(in the rows, 128 means zero)
One hidden turn or mirror swaps the rows below in pairs. Which row is each named row swapped with?
The rows were stretched afterwards, more along some directions than others.
Siro: [125 154 124 128 141 122 157 122 144 136 115 149 120 125 102 126 122 114]
Musuz: [124 140 135 137 146 138  94 155 143 132  99 108 114 120 117 124 108  99]
Neluf: [144 143 110 112 138 133 125 106 153 140  90 129 141 107 108 134 109 102]
pedad: [141 134 138 124 160 145 130  98 144 137  80 157 149 110 114 106 118  77]
Bom: [120 113 144 136 154 162 119 130 126 154 114 119  84 154 140 115  75 130]
godom: [130 126 135 159 136 133 106 119 119 141  81 148  88 119 148 118 103 115]
Pes: [103 131 168 120 116 135  96 143 124 150 126 127  76 142 134 124  86 152]
foza: [138  99 167 120 133 129  70 128 128 143 111 120 117 122 132 144  76 105]
gon: [131 103 155 125 159 132 103 130 129 137 122 125 113 106 128 137  82 122]
kib: [145 143 134 139 162 143  92 125 101 120  97 132 105 114 130 117 104 107]
nazul: [138 138 130 120 148 148 122 106 130 145 112 108 128 114 160 100 109 114]
zivan: [109 141 144 121 121 158 127 126 148 158 114 111 102 144 134 116  98 123]
Vofil: [127 177 127 138 141 133 147 131 127 146 113 147 105 104  90 112 105 135]
zoson: [118 101 153 141 134 138 111 124 138 136  94 131  99 146 147 130  94 103]
leran: [114 134 163 118 148 140 122 117 118 149 114 159 112 114 116 122  88 128]
ramul: [140 146 128 143 148 143 109 125 128 126 111 145  75 131 116 127 117 134]
Zub: [125 120 160 140 137 146 124 117 111 146 119 152  89 125 138 126  98 129]
masob: [129 153 118 150 140 143 107 148 130 126 118 107  90 142 134 116 105 124]
vonod: [128 140 125 152 149 138 118 144 124 143  99 122  97 130 150 106 124 100]
lak: [144 117 143 126 170 135 122 102 150 124  83 146 155 101 107 132 119  89]
Fase: [147 135 140 121 127 153  74 139 119 138 106 111  99 132 155 127  89 114]
susab: [114 128 128 149 139 120 156 117 144 138 105 155 118 131 121 107 113 117]
Fasog: [117 149 120 134 141 120 146 118 168 142 104 137 142 111 100 103 140 128]
mipop: [130  98 139 143 168 160  86 118 110 108 107 115 104 133 168 118  83  93]
duzig: [123 173 118 133 142 130 145 113 133 145 113 133 128  98 111 116 118 124]
vaze: [121 145 115 128 143 141 149 105 154 158 119 114 131 117 128 108 123 134]
gimu: [126 117 156 129 135 146 117 109 112 151 119 147  84 125 134 123  89 135]
ruge: [154 141 103 138 158 139 132 116 139 118  92 134 131 130 122 113 111  97]
fil: [121 106 124 158 148 124 127 116 115 124 111 155  90 121 137 125  92 108]
Zezun: [158 125 109 160 165 147 134 108 131 103  95 134 109 132 141  99 129 113]
Boret: [140 117 125 128 166 122 114 117 152 131  85 123 146  97 114 136 123  93]
Nonul: [152 139 132 144 156 139  93 128 107 125  98 132 102 106 132 112 114 112]
kufot: [131 139 113 146 139 142 106 140 144 141 104 104 118 132 151 119 103 101]
Dok: [111 124 149 129 137 133 123 130 155 139 105 118  99 147 124 130 103 127]
rolu: [114 171 143  95 126 143 123 120 121 156 106 119 122 113 119 114  97 144]
tepek: [136 158 148 119 112 133 106 127 126 147 124 104  97 129 134 120 107 141]
tupid: [138 129 119 142 161 140 135 110 145 134  83 132 154 126 128 100 103  95]
veka: [121 115 149 158 144 145 119 139 109 116 127 124  73 127 157 128  98 132]
pafub: [130 126 149 107 150 144 103 131 140 144 116 141 148 108 117 129 114 108]
virak: [149 163 134 124 154 149 115 122 114 135  98 139 125 104 129 112 112 111]

kib pairs with Zub
tepek pairs with foza
Pes pairs with Fase
Siro pairs with tupid

One hidden turn or mirror swaps the rows below in pairs. Which row is each named row swapped with?
The rows were stretched afterwards, more along some directions than others.
pefer: [124 113 117 118  83 135 228 184 164 169 100 146  25 163 101 195 121 168]
Ner: [ 90 154 119  77 112 134 199 163 116 122  99 152  46 124 151 179 193 206]
dani: [136 130 139 121 102 131 173 147 177 118  73 106  92 140 224 171 190 158]
Gadar: [115 119 148 135  78 145 194 141 157 120  69 109  70 153 207 199 138 150]
Pumo: [136 128 134 126 104 134 176 134 183 126  78 113  91 145 227 175 182 162]
Tak: [142 130 144 123  94 135 171 132 185 129  79 113  97 132 232 175 178 151]
mobal: [137 131 141 131 102 112 176 149 184 127  77 123 103 139 218 170 202 154]
medon: [ 90 141 117 114  90  66 183 178 138 131  73 154  66 105 116 171 174 172]
musub: [ 95  89 146 119 107 154 175 193 138 155 109 128  17 159 115 194 165 178]
Gakem: [124 120 117 107  83 138 224 191 160 158  93 136  24 164 107 196 118 170]
funim: [126 152 128  93  75 141 193 117 144 117  94 134  90  93 172 199 130 149]
riv: [ 93  98 145 140  87 104 188 100 186 155  97 127  76 156 185 162 174 176]
ded: [120 128 141 148  72  96 174 132 197 133 108 129 119 151 177 172 174 128]
Ketaf: [120 145 133 151  82  88 180 149 207 140 106 132 127 143 158 162 186 125]
Buf: [144 134 102 113  74 135 228 197 159 162  99 141  32 147  97 196 109 168]
Liliz: [ 86  80 135 118 112 158 172 188 149 151 103 124  18 161 110 190 167 166]
Luf: [100 140 103 126  88  69 167 198 134 128  78 149  78 110 100 169 173 168]
kiko: [157  98 115 128  62 169 193 149 187 110 102 120  63 152 218 219 133 174]
Tuki: [127 140 131 137  80  90 176 155 190 137 103 135 111 145 140 165 180 122]
pulu: [ 87 127 102 110 101  74 170 180 142 131  71 136  64 118  91 153 170 155]
lemi: [ 97 100 138 157  85  94 173 118 187 152  89 123  78 158 189 165 179 172]
farom: [132 147 124 115  68 138 198 109 159 127  97 143 113 105 180 188 129 139]
Zila: [ 87 155 124  75 113 127 196 148 120 136  91 147  41 121 142 161 194 198]
ligi: [ 95 146 114 116  89  48 195 187 156 135  76 153  79 102 113 159 191 162]
zose: [ 92 142 109 108  94  69 177 185 135 132  84 152  60 104  98 166 171 169]
Kitir: [135 154 111  98  77 142 196 110 157 115  90 130 109 103 165 182 121 138]
Dizu: [ 83 157 116  79 112 119 205 158 127 128  85 150  45 115 150 170 195 196]
maru: [139 138 135 110 104 127 171 150 179 132  80 119  80 130 215 176 187 154]
peta: [151  93 121 127  66 177 209 149 190 116  94 128  54 159 219 221 138 176]
Sabi: [140 158 118 109  65 139 195 129 151 120  95 144 105  94 179 208 129 147]
luti: [145  86 134 134  60 162 202 154 185 123 103 145  46 156 212 224 142 183]
Mab: [ 93  84 154 131  97 150 187 187 146 155 113 140  10 158 132 214 175 185]
lorav: [ 96  89 144 116 102 156 185 195 139 154 113 141  11 153 122 207 168 180]
kasok: [155  98 130 151  58 157 198 163 180 113 104 146  55 153 225 242 146 188]
rigi: [125 138 125 146  70 105 190 140 199 142 101 131 120 154 163 169 161 123]
Gom: [ 94  96 154 127 112 143 185 183 153 151 117 138  31 148 129 195 185 174]
mot: [102 103 148 126 103 145 179 201 143 144 114 134  29 150 126 201 181 185]
simak: [104 110 151 147  84 140 174 142 155 129  76 110  76 163 198 197 147 144]
betob: [147 152 111  95  73 162 179 117 149 110  95 124 113 106 174 187 110 131]
baz: [118 136 132 136  82  97 171 144 196 147 114 143 112 149 147 160 176 121]
Gan: [ 87 144 111 110  92  63 177 187 134 129  79 141  67 109 101 160 180 170]
zapat: [129 136 138 108 111 127 168 150 188 132  79 125  90 135 205 162 203 155]
sikud: [148  94 131 145  62 155 208 151 189 112 100 129  55 152 239 237 142 187]
nez: [119 135 130 142  80  94 176 135 201 143 105 125 126 150 147 153 167 121]
Mav: [102 150 112 114  86  58 184 194 140 131  80 146  79 103 100 163 181 168]
Rom: [103  96 135 136  95 148 173 213 137 144 111 131  25 153 117 217 170 183]

Ner pairs with Buf
riv pairs with Gadar
zapat pairs with Tuki
Mav pairs with mot

One hidden turn or mirror swaps the rows below in pairs. Which row is each named row swapped with?
The rows were stretched afterwards, more along some directions than others.
gog: [ 89 141 138 132 141 143 116 141 122  78 114 149 169  88 125 149]
dav: [141 141 177 119 140 121 106  99 131 127 128 134 122 121 118 160]
fisa: [ 81 127 125 136 152 140 124 131 119  82 100 163 177 105 118 143]
kibuf: [185 131 152 118 117 115 138 125 152 126 151  99 108 119 138 118]
Puve: [132 129 125 142 141 123 136 112 111  94 102 164 169 105 128 121]
Bis: [152 137 178 116 145 124 112  81 132 125 118 142 132 125 111 153]
kedu: [177 121 151 111 119 109 148 121 156 136 148 109 104 117 127 117]
Luvir: [122 117 106 137 108 163 140 134 124 136 121 126 135 132 111 121]
Rukiv: [136 102 114 139 144 140  96 113 110 114 113 137 124 155 119 139]
vuf: [ 82 127 122 124 137 132 131 145 122  90 111 154 170 103 142 144]
gasil: [109 163 148 158 132 127 120 142 121  99 123 115 142  83 152 111]
nekim: [126 120 103 132 104 156 134 133 131 140 125 124 131 130 110 129]
veg: [133 137 159 119 137 120 102 120 121 124 115 147 134 105 127 141]
begob: [185 126 151 124 123 126 139 115 148 138 158 103 106 131 122 119]
Sug: [122 148  98 147 108 132 102 147  98 120 141  98 149 116 148 107]
saz: [ 98 149 132 135 144 128 127 138 120  77  98 141 175  96 130 149]
Ziru: [145 102 112 139 144 142 102 116 108 113 111 137 124 150 116 126]
rozo: [137 135 169 109 142 115 115  99 132 124 119 146 127 113 131 139]
zop: [101 159 152 162 141 127 124 125 129  94 118 125 145  81 140 109]
solem: [130 115 119 132 149 119 145 114 118 102  98 169 156 111 130 124]
bod: [138 150 167 126 133 121  94 101 129 119 137 127 138 111 138 146]
Movo: [174 123 149 110 129 117 145 126 154 133 144 112 110 114 126 115]
vik: [137 106 112 138 150 142  95 104 109 115 108 144 137 155 116 135]
bedu: [133 117 103 129 109 150 142 135 129 144 126 128 124 127 106 120]
vegu: [133 120 112 132 105 159 143 142 132 134 126 124 132 125 109 121]
fozog: [ 96 145 129 141 136 148 113 149 119  73 120 144 178  93 138 144]
delad: [173 124 144 116 125 121 145 127 154 131 145 106 104 115 134 111]
vopov: [181 123 152 109 116 114 152 124 156 141 145 109 103 119 126 113]
segam: [150 150 178 120 139 124 101 101 129 123 132 128 126 119 130 146]
Neto: [146 111 117 138 147 135  97 117 101 107 105 137 129 157 121 143]
pugam: [171 122 151 114 117  99 156 118 158 133 143 106  97 126 131 118]
giked: [121 110  96 136 105 151 146 138 131 141 131 126 129 138 123 110]
nuba: [129 116 111 137 108 171 133 143 112 137 130 129 138 132 115 118]
nenof: [111 166 153 162 136 124 123 131 126 100 120 111 138  83 137 113]
bodon: [129 127 132 138 152 122 140 104 120  96 104 166 163 106 126 125]
kito: [112 152 104 151 117 136  88 147 101 109 146 104 162 110 145 120]
nazu: [124 116 104 135 108 157 141 141 119 140 118 134 135 132 105 114]
zotut: [148 141 173 117 143 113 113  99 129 130 121 145 126 119 120 136]
sefad: [113 144  99 144 115 131 100 144  95 121 143 105 155 121 148 117]
mam: [135 123 130 132 152 114 145 112 117 104  96 167 150 115 118 132]
guvu: [111 162 158 166 141 128 122 126 124  90 112 121 145  83 139 102]
bamad: [126 116 113 138 110 165 139 134 127 128 120 124 130 133 111 119]
fal: [179 122 148 109 112 110 147 123 149 141 152 110 106 118 128 111]
lek: [ 87 129 123 128 140 136 124 149 119  85 112 161 170  98 127 142]
bov: [112 150 101 145 111 128  94 162  87 120 138 106 152 114 153 113]
rivi: [ 74 134 125 133 130 137 124 150 128  81 116 148 174  84 137 136]

bov pairs with Neto
pugam pairs with nuba
zop pairs with bodon
kibuf pairs with nazu

